(in the rows, 128 means zero)
One turn moves every row onto another: examples first, then more rows asked
Mus: [131 130 129 101 133 114  93  99  99 134 120 139 169 139 132 122 109 132
 128]
Posa: [128 142 147 107 118 159  88 116 113 126 117 105 130 115 146 114 142 104
 152]
sar: [146 137 139 108 116 118  97  99 122 104 130 113 173 132 145 131 131 111
 118]
Geda: [148 122 119 107 137 118 106 126 105  95 121 151 145 114  86 110 122 127
 134]
Zuvi: [138 136 158 109 126 173  97 123 125 117 116 113 138 111 147 115 146 106
 143]
vana: [137 143 139 103 117 113 107 113 124  92 130 106 170 128 133 130 126  98
 116]
Nivu: [169 128 116 116 134 143 104  93 114 121 120 144 148 121 139 134 122 121
 102]
nubu: [152 118 126 111 141 133 115 126  99  96 115 151 144 123  91  97 124 126
 133]
vusu: [132 131 140  96 125 138 121 115 127 105 125 164 146  99 149 100 150 106
 123]
kovu: [122 131 130 107 128 119  97 107 106 142 110 147 152 147 138 112 120 137
 130]
muk: [126 142 137 107 143 119 109 152 115 106 115 106 134 143 123 120 102 102
 130]
Rusi: [155 120 111 100 136 137 113 133 109  94 110 143 147 123  96  99 107 126
 139]
lobod: [126 140 147 100 126 132 115 107 129 110 132 162 137 111 133 108 156 117
 112]
rosi: [134 143 139  82 121 139 120 116 130  99 123 163 151 115 133 100 143 118
 123]
netug: [138 138 146 103 132 167  86 119 124 123 123 106 119 116 140 122 140 112
 143]
bovu: [168 135 125 118 128 155 100  99 125 113 107 145 147 118 134 137 127 117
 103]
lutin: [122 135 143  89 125 139 123 110 119 105 136 160 140 112 143 104 150 123
 129]
sur: [127 137 139  96 112 139 109 113 133 102 128 161 144 105 140 100 155 121
 135]
Vazum: [155 106 141 118 160 132 114 106 101 126 117 115 167 115 141 131 121 107
 125]
Miduf: [130 140 139  87 124 131 113 113 139 109 123 161 141 120 141 106 157 126
 130]
pab: [137 137 149 114 114 122 105 110 120 100 121 104 173 139 146 127 132 103
 118]
mim: [168 133 104 117 125 152 101 106 120 116 116 132 134 117 133 136 127 124
 109]
tok: [133 132 128 108 140 131 114 140 126 112 125 101 127 151 120 107  97 104
 125]
tikif: [154 105 139 118 165 132 119 116  99 121 101 118 162 119 133 129 122 112
 136]
dipif: [129 138 129 112 138 127 111 143 115 115 116 103 129 145 113 108  97 106
 144]
fidi: [131 139 145 114 131 163  99 131 120 119 118 104 123 110 149 120 143 103
 139]
mipi: [129 131 123 113 146 116 115 143 113 118 119 101 127 145 122 118 107 107
 124]
Zuduf: [149 120 113 105 126 123 101 125 118  90 116 145 154 115  97  88 113 119
 134]
zuf: [142 133 121 108 145 131 116 137 122 124 112 107 123 140 119 109  96  96
 134]
kazi: [121 137 124  97 125 123 105 100 107 136 108 146 168 141 122 121 112 136
 126]
Govi: [150 105 156 123 165 132 111 115  98 123 111 128 163 114 128 118 128 104
 133]
kagip: [153 121 116 104 141 126 114 124 120  94 114 155 142 119  98  89 118 123
 131]
zuze: [129 133 135 102 142 135 114 144 122 119 108  99 132 150 133 111 103 105
 137]
tun: [131 131 140 119 126 169  97 125 127 119 122 101 131 108 137 124 146 112
 130]
gesav: [133 132 153 123 121 155  82 123 123 123 120 103 125 117 140 126 149 112
 137]
zusor: [153 112 120 103 139 126 105 130 112  84 119 151 148 117 103  99 117 127
 134]

Govi goes to vana
muk goes to tun
dipif goes to fidi
And these:
zuf goes to Posa
Nivu goes to Mus
tikif goes to pab
Geda goes to mipi
lutin goes to zusor
Rusi goes to zuze

One turn moves every row onto another: examples first, then more rows asked
libu: [101 129 105 104 119 125  96 113 123 130 126 114 131 123 128 127 106 147
 142 113]
Peno: [127 124 140 132 117 140 121 144 128 139 132 120 162 125 108 133 131 115
 140 146]
Pazem: [135 107 106 140 112 131 106 134 106 104 136 119 124 137 144 129 119 105
 122 147]
viba: [121 117 126 136 119 129 123 145 118 149 143 117 169 109 113 137 115 119
 141 142]
femos: [132 143  91 153 114 101 122 152 111 130 124 129 120 148 120 111  97 147
 116 122]
gam: [128 148 111 106 116 118 131 106 140 114 125 141 103 143 116 143 109 107
 129 139]
pizu: [119 117 127 134 113 138 119 148 116 148 131 112 168 119 120 134 117 115
 135 150]
raf: [129 149 103 110 109 125 142 108 131 115 141 149 118 128 125 148 108 100
 130 133]
valab: [126 150 105 102  97 122 134 103 135 105 135 132 106 143 121 137 113 109
 127 136]
silug: [124 109 136 132 110 127 134 137 124 139 130 120 166 122 107 135 128 110
 137 144]
Dekor: [130 143  91 153 121  94 117 144 108 127 136 124 118 140 124 114  98 144
 121 126]
bama: [119 151 104 101 105 128 137 108 134 122 124 150 116 130 123 149 102 108
 131 131]
lomob: [133 142 102 147 127 100 118 151 112 125 120 113 121 151 106 109 101 150
 125 120]
retod: [127 140 108 147 119  90 117 145 118 133 126 118 130 147 119 101 110 158
 121 121]
rurep: [138 119 118 136 123 120 139 133 117 121 125 160 142 131 119 125 115 126
 125  89]

femos goes to pizu
Peno goes to gam
viba goes to raf
And these:
libu goes to rurep
valab goes to retod

